In the rows, 128 means zero.
runs of hidden systems
run 1, X (8 x 20)
[[ 91 137 162 144  94 106 143 136 112 162 111 121 130  72 134 126  92 138
  207 107]
 [128 172 121  65 106 102 142 162 170 140 141 128 117 164 171 113 141  96
  162 153]
 [109 129 135 143 103 167 197 143 121 137 130 156 136 125 156  82  96 107
   75 165]
 [169 115 127 142 107 109  80 136 115 104 139 193  88 148 128 155 130 110
   80 172]
 [146 119 133 151 162 165 105 147  94 101  85 108 139 144  83  93 173 185
  104 160]
 [111 125 187 153 136  96  83 124 105 151  82 116 107  98  85 158 102 124
  170 108]
 [137 149 158  66 164 121 136 157 165 127 117  58 140 141 148 125 155 106
  172 136]
 [115 112 159 139 103 142 193 135 133 141 147 119 150  70 179 119  74  95
  138 135]]
run 2, N (8 x 20)
[[126 144  93 129  73 100 109 122 183 147 158 137 140 107 160 143  91  91
  184 126]
 [116 135  75 131  85 161 181 127 140 167 147 119 122 156 158  74  93 105
  136 135]
 [147 117 108 119 112 131 142 123  89 150 145 168  53 186 138 127 115  97
   81 133]
 [156 121  99 110 165 152 116 135  89 111 117 123 102 193 101 105 191 171
   91 134]
 [127 107 176 132 171 119 118 123  60 115 102 130 112 109  92 150 161 176
  120  93]
 [114 157 163  94 159  88  92 136 157 100 115 121 169  98 114 160 172 150
  162 106]
 [ 87 139 161 127 131 133 173 126 166 125 130 110 198  57 146 128 106 116
  144 111]
 [123 136 117 136  91 112 123 119 191 126 162 165 151 103 160 149  81  64
  112 144]]
run 3, L (8 x 20)
[[122 153 147  89 127 112 148 169  87 101 117 177 115 147 136 105 192 185
  119 146]
 [ 86 163 203 122 127 107 144 164 105 123  80 172 137 105 111 112 144 153
  119 149]
 [106 163 193 124 127 110 115 161 178 112  93 153 164 102 124 127 118  96
  104 179]
 [140 116 161 168 117 152 122 144 168 117 116 110 170  78 141 123  81  91
  114 186]
 [175 100 107 173  94 133  72 132 158 121 139 110 131 103 140 143  89 100
  153 176]
 [186 100  71 152 103 153  97 141 125 128 139  81 114 144 142 104 130 147
  177 166]
 [163 114 104 121 106 122 116 148  73 157 124 105  60 167 135 111 139 151
  192 135]
 [148 143 134  68 129 112 157 166  86 132 130 136  74 180 157 108 174 144
  145 141]]
run 4, T (8 x 20)
[[130  81 131 164 135 164 164  98  74 162 128 115  90 130 120 125  82 107
   92 104]
 [177 108  86  98 138 110  97 105 123 115 175 136  85 172 142 168 152 107
  112 110]
 [127 109 100 115 142 155 181 119  65 120 148 115 128 128 138 103 171 194
  139  87]
 [ 99 148 142  98 114  66 121 112 118 135 148 182 113 108 131 174 137 134
  159  68]
 [ 79 173 104  85 144 138 168 126 177 130 131 116 181 146 129  93 158 133
  127 100]
 [ 77 129 159 158 117 126 157  98 139 141 128 172 154  81 121 144  73  94
   85 101]
 [143 129  70 140 138 144  84  98 201 109 152 120 165 147 115 139 125  91
   89 132]
 [134  78 103 193 134 177 135  93  88 141 125  95 136 102 100 115 101 150
  119 102]]
run 5, U (8 x 20)
[[139 101  79 124 160 134 120  82 101 103 164 132 137 131 112 155 169 170
  109  64]
 [ 89 130 103 140 134 117 127  84  98 128 136 158 148 107  94 141 150 183
  138  50]
 [ 57 167 127 113 141 105 137  93 144 143 119 160 157 122  89 139 138 137
  120  55]
 [ 72 147 133 113 160 134 159  87 161 139 130 139 156 130 105 140 113  87
   72  71]
 [123 111 102 132 163 139 120  71 153 121 155 137 137 144 106 163 116  85
   56  85]
 [138  96  63 152 154 151  98  70 125 124 151 115 132 149  92 143 135 137
   99  75]
 [111 114  86 145 141 123 102  77  98 150 130 118 115 135  80 144 133 158
  155  48]
 [ 82 153 116  96 153 106 140  94 118 157 127 118 124 145  99 139 144 139
  155  41]]
run 6, B (8 x 20)
[[179 113 148 145 144 159  94 166 134 108  93  74 132 134 123 102 136 132
  132 203]
 [167  88 186 146 126 128 121 153  82 138 110  91  87 100 142 141 103 120
  164 157]
 [161 136 147  93 107 118 136 179 133 139 120  89  99 145 172 109 132 115
  189 180]
 [127 123 176 115 103 139 198 173  82 135 124 140 109 109 175  94 118 136
  137 163]
 [143 148 153 109  82  98 126 174 128 114 133 194 104 133 165 127 131 117
  120 191]
 [134 141 162 140 123 149 134 178 119  92  94 156 150 122 129  89 152 158
   90 203]
 [148 119 196 158 126 107  79 155 119 108  96 158 118  96 113 153 115 117
  110 180]
 [163 130 166 129 145 139  91 170 160 110  90  73 145 125 126 116 135 114
  146 199]]
run 7, U (8 x 20)
[[ 84 114 164 185 126 142 140 107  92 152  91 142 136  82  88 122  84 140
  115 102]
 [115 169 134  99 154  93  64 123 195 127 109 122 140 157  95 158 142  90
  130 120]
 [124  96 120 137 157 182 185 103 137 141 140  55 159 110 140 109  99 103
  117 104]
 [162 103 111 124 114  88  85  97 126 126 173 154  91 123 139 195 114  94
  138 101]
 [128 132  46 113 125 159 155 121 123 130 151 107 142 164 136  80 169 177
  150 106]
 [ 95 121 158 147 107 103 148 113  61 158 120 181  84 109 115 144 100 141
  132  86]
 [103 181 127  70 159 109 121 142 160 117 111 144 138 183 106 116 183 133
  103 123]
 [109  98 174 148 163 165 185 112  97 121 120 114 150  92 122 123 108 118
   69 114]]
run 8, X (8 x 20)
[[ 78 178  99  88 132 125 156 131 137 131 122 141 158 153 115  91 177 175
  141  95]
 [ 61 162 142 130 115 107 147 105 157 157 122 182 137 122 110 135  87  83
   92  93]
 [143 137 105 104 160 137 109 114 189  98 149 135 150 167 125 142 148  81
   55 144]
 [137  82 110 193 143 175 118  94 125 111 134 115 168  91 104 133 105 133
   81 122]
 [167 101  85 148 133 109  48 103 129 121 140 104 117 129 101 168 139 143
  173 103]
 [108 127  93 122 147 153 152 113 114 159 117  59 139 136 110  93 141 163
  188  80]
 [100 131 129 101 110  98 162 103 123 177 154 136  90 128 149 153  91  84
  162  67]
 [132 136  99  66 139 140 191 127 136 111 180 139 131 163 176 116 164 118
   87 115]]
run 9, B (8 x 20)
[[105 152 128 167 110 103  52 116 158 139  94 175 128 137  69 145 104 110
  110 131]
 [124 128 132 143 180 169 107 116 156 137  84  68 148 161  76 108 122 103
   87 138]
 [164  76 144 133 166 135 120  94 113 136 146  82  95 124 132 175 100  74
  112 101]
 [177 106  75  95 136 140 133 129 134 120 171  67 122 149 170 126 156 133
  178 122]
 [120 111 111 129 100 130 180 125  59 145 149 136 110 100 155 114 131 184
  179  87]
 [ 92 181 111  95  83  81 124 141 133 149 129 189 110 155 133 116 143 143
  165 114]
 [ 67 171 151 115 143 142 171 134 133 128  99 172 156 143 104  92 143 139
   66 124]
 [123 129 155 132 148 107  97 106 159 103 137 182 141 121 109 178 122  85
   49 128]]
run 10, T (8 x 20)
[[160 114 135 164 145 136  53 128 159 136  95  75 124 139  91 139  99  90
  132 163]
 [176  85 142 143 150 164 127 138  98 143 111  50  91 141 130 114 112 111
  144 158]
 [186  95 142 109 116 110 129 152  82 132 152 115  60 141 170 148 129 115
  160 151]
 [154 136 112  83 105 121 163 169  91 117 149 140 100 153 176  98 176 170
  162 154]
 [ 97 162 154 110  89  95 149 163  92 122 117 206 117 119 139 113 152 172
  138 137]
 [ 86 190 149 104 127 106 114 156 166 110  94 179 162 141 104 112 162 142
  106 150]
 [ 92 148 184 151 155 145 126 138 151 109  79 136 179  99  90 117 121 125
   77 152]
 [154 112 162 155 157 134  73 126 176 102 114 100 162  99 110 158 111  86
  100 164]]
run 11, N (8 x 20)
[[178 103 118 123 138  92  57 113 118 121 145 114  88 138 120 187 137 119
  159 115]
 [128 122  97 113 139 149 157 130 114 129 135  66 154 116 140  96 161 181
  195  98]
 [108 130 163 100 101  83 169 122  97 144 158 172 100  94 168 164 111 116
  154  85]
 [109 171  90  80 122 129 156 142 175 105 152 162 167 159 153  97 171 132
  104 139]
 [ 96 115 148 163 126 155 173 109  96 131 122 181 133 110 114 116  98 123
   50 119]
 [141 146 104 139 141 110  41 114 161 111 113 162 125 167  78 151 146 117
   87 145]
 [111 112 128 168 163 173 121 109 113 148  85  59 153 121  75 101 115 149
  138 107]
 [145 114 159 113 138  84  85 113 136 146 137 100  95 113 128 189 103  79
  172  98]]
run 12, Y (8 x 20)
[[121 136 156 168 114 128  93 133 165 104 109 180 160 102 108 141 102 101
   69 176]
 [147 113 111 199 114 159  69 130 149 121  99 119 151 120  92 108 103 131
  112 181]
 [157 102 130 176 120 139  73 132 116 155  93  73 102 126  99 121  91 117
  175 153]
 [158 127 126 108 128 130 117 157 130 161 108  56  87 164 139 105 122 105
  196 155]
 [160 114 155  81 128 129 182 162 106 140 147  96  83 145 190 117 130 102
  153 155]
 [161 131 144  78 109 102 157 164 113  98 165 175 102 136 192 134 160 128
  118 163]
 [127 135 142 131  97 122 150 159  91  91 134 206 136 109 150 111 160 180
   98 163]
 [ 95 154 171 160 108 107  99 147 108 116  86 199 141  99  90 125 131 163
  109 149]]
run 13, Y (8 x 20)
[[123 152  68 106  83 128 154 131 151 153 157 162 101 185 158 101 117  96
  122 138]
 [135 103 122 137 122 146 161 117  70 136 140 176  74 162 130 121 119 120
   60 125]
 [147 131 131 118 158 111  74 131  95 101 109 166  95 172  86 147 181 157
   86 133]
 [126 118 160 133 179 153 128 138  93  99  89  94 154 111  92 110 177 191
  125 123]
 [113 138 188 112 156  94 107 133 152 119 109  94 164  71 119 164 134 127
  173 107]
 [109 152 115 113 116 140 155 136 201 125 142  92 196  97 159 107 116 110
  162 137]
 [121 108 115 154  82 126 156 106 150 149 168 149 132  88 168 142  60  74
  127 122]
 [142 132  53 145  80 127  98 117 143 142 153 174  99 180 126 117 114 110
  111 144]]
run 14, L (8 x 20)
[[139  86 113 142 164 128 110  79  98 120 152 102 132 102 107 171 139 151
  142  58]
 [111 141  87  90 154 110 118  99 146 124 151 103 155 131 119 142 172 157
  170  58]
 [ 68 148 117 105 132 127 186 103 124 168 132 112 139 121 126 111 118 131
  162  53]
 [ 78 156 116  99 124 106 158  94 159 156 150 169 122 152 128 143 107  76
   94  75]
 [102 120 102 139 145 164 173  88 138 125 150 155 154 136 120 119 116 106
   40 100]
 [116 104 113 171 153 135  89  73 121 121 129 156 138 120  73 162 119 128
   75  85]
 [127 123  97 132 185 147  86  94 157 111 119  82 169 139  77 137 162 145
  115  91]
 [106 115 132 125 170 131 127  90 128 156 118  56 141 111 102 145 117 121
  174  59]]

runs to name
run 15 (2 x 20)
[[152 145 160 108  96 100 110 175 164 131 121 121 114 122 167 131 109  87
  171 190]
 [134 121 159 140 109 168 182 171 114 126 110 114 139 111 160  76 109 129
  119 191]]
 => B
run 16 (2 x 20)
[[155 133 102 135 154 154  83 131 173 137 103  73 125 186  99 108 125  88
  111 163]
 [168  69 147 157 156 159 131 115  83 144 124  59  94 118 124 139 101 112
  137 124]]
 => N
run 17 (2 x 20)
[[121 142  93 117  98  84 103 118 102 117 152 200 112 130 124 148 163 176
  148  89]
 [ 72 177 127 114 147 123 123 128 137 125  89 149 167 137  81 102 173 180
  127 101]]
 => B
run 18 (2 x 20)
[[128 133  99 170 138 146  62 119 168 130  96  75 169 123  77 116 127 143
  163 135]
 [125 121 106 148 127 136 106 109 152 180 113  56 114 137 109 123  81  89
  184 106]]
 => X
run 19 (2 x 20)
[[144 131 142 142 114 158 142 170 115 107 107 161 127 146 134  84 137 134
   70 207]
 [159 116 167 170 127 136  74 161 113 108  82 139 116 126  98 120 124 136
  106 201]]
 => U
run 20 (2 x 20)
[[125 133 164 122 140 104 119 122 149  86 145 196 151 104 134 171 137 107
   54 138]
 [139 128 119 154 147 143  84 131 163  75 117 135 197 103 101 127 161 163
   95 157]]
 => X
run 21 (2 x 20)
[[ 82 132 116 183  81 129 134 109 100 173 109 177 116 112 100 111  77 136
  131 103]
 [143 159 106  80 150 106  88 132 151 132 123 133  87 210 111 136 162 100
  112 130]]
 => X
run 22 (2 x 20)
[[ 89 128 148 102 171 150 187 112 117 162 112  62 136 129 118 109 124 118
  141  74]
 [124 125 119  87 120 100 161 101 148 143 184 147 110 128 174 168 104  68
  124  83]]
 => B
run 23 (2 x 20)
[[ 99 172 129 138  89  88  74 146 169 144  98 147 148 113 106 124 120 140
  194 139]
 [ 74 152 161 148 135 157 162 133 146 164  78 106 150 126  99  86  88 103
  109 136]]
 => B
run 24 (2 x 20)
[[134 142 107 140  95 141 132 145 150  97 141 198 148 137 141 106 134 128
   62 185]
 [133 101 141 197 108 141  93 124  88 118 102 178 116 108  92 130 104 148
   87 159]]
 => Y
run 25 (2 x 20)
[[136  98 132 156 170 150 102  87 131 122 123 128 123 142  85 156 110  92
   48 114]
 [166  85 123 137 186 140  86  97 125  99 138  79 142 115 101 169 154 138
  119  99]]
 => X
run 26 (2 x 20)
[[148 123 135 101  88 124 183 161  96 150 149 137  78 142 190 104 111 112
  156 157]
 [143 127 143 109 100 129 174 167  74 116 138 185  87 148 166 102 146 147
  102 167]]
 => X
run 27 (2 x 20)
[[168 112  96 102 171 148 108 111 179 114 151  68 138 164 133 141 141  82
  107 132]
 [170  62  93 159 125 152 134  95  83 128 166  97 110 101 145 148 113 140
  147  98]]
 => U
run 28 (2 x 20)
[[132 103 153 111 175 116 128 105 109  87 147 119 161  82 121 174 168 164
  125  76]
 [ 92 149 126 112 134 102 126 113 155 116 138 123 186  79 125 146 150 160
  176  77]]
 => L
run 29 (2 x 20)
[[124 170 155  70 135  74  98 162 144 115 115 135 123 138 132 144 176 145
  179 129]
 [ 84 147 194 107 148 134 189 147 131 118 109 121 177  80 138 113 133 135
  122 121]]
 => B
run 30 (2 x 20)
[[122 159 154  80 126  97 128 151 192 123 135  98 162 104 161 142 131  97
  183 137]
 [124 117 135 130 105 153 198 138 149 127 160 121 159  90 189 106  90  94
  118 152]]
 => N
run 31 (2 x 20)
[[ 98 166 143 122  83 108 139 144 175 150 123 178 127 133 147 120  83  72
  114 158]
 [137 123 112 161 106 164 133 135 139 128 124 160 118 157 126 100  98  93
   53 183]]
 => Y
run 32 (2 x 20)
[[114 163 140  79 134  89 121 126 191 105 156 170 154 131 149 161 141  84
   97 124]
 [128 105  88 157 126 185 176 109 141 114 157 131 169 119 144  98 109 120
   64 136]]
 => U
run 33 (2 x 20)
[[ 96 128 165 143 116 116 147 137  73 168  93 111 105  98 114 113 108 159
  198  98]
 [120 174 161  59 127  81 130 161 167 136 128 131 115 150 158 141 145  91
  162 137]]
 => N
run 34 (2 x 20)
[[ 80 123 154 123 179 151 178  98 113 144 114 101 153 114  99 121 125 128
   97  67]
 [132 122 141  99 145  84 112  95 161 112 171 142 137 102 146 200 126  85
  122  84]]
 => X
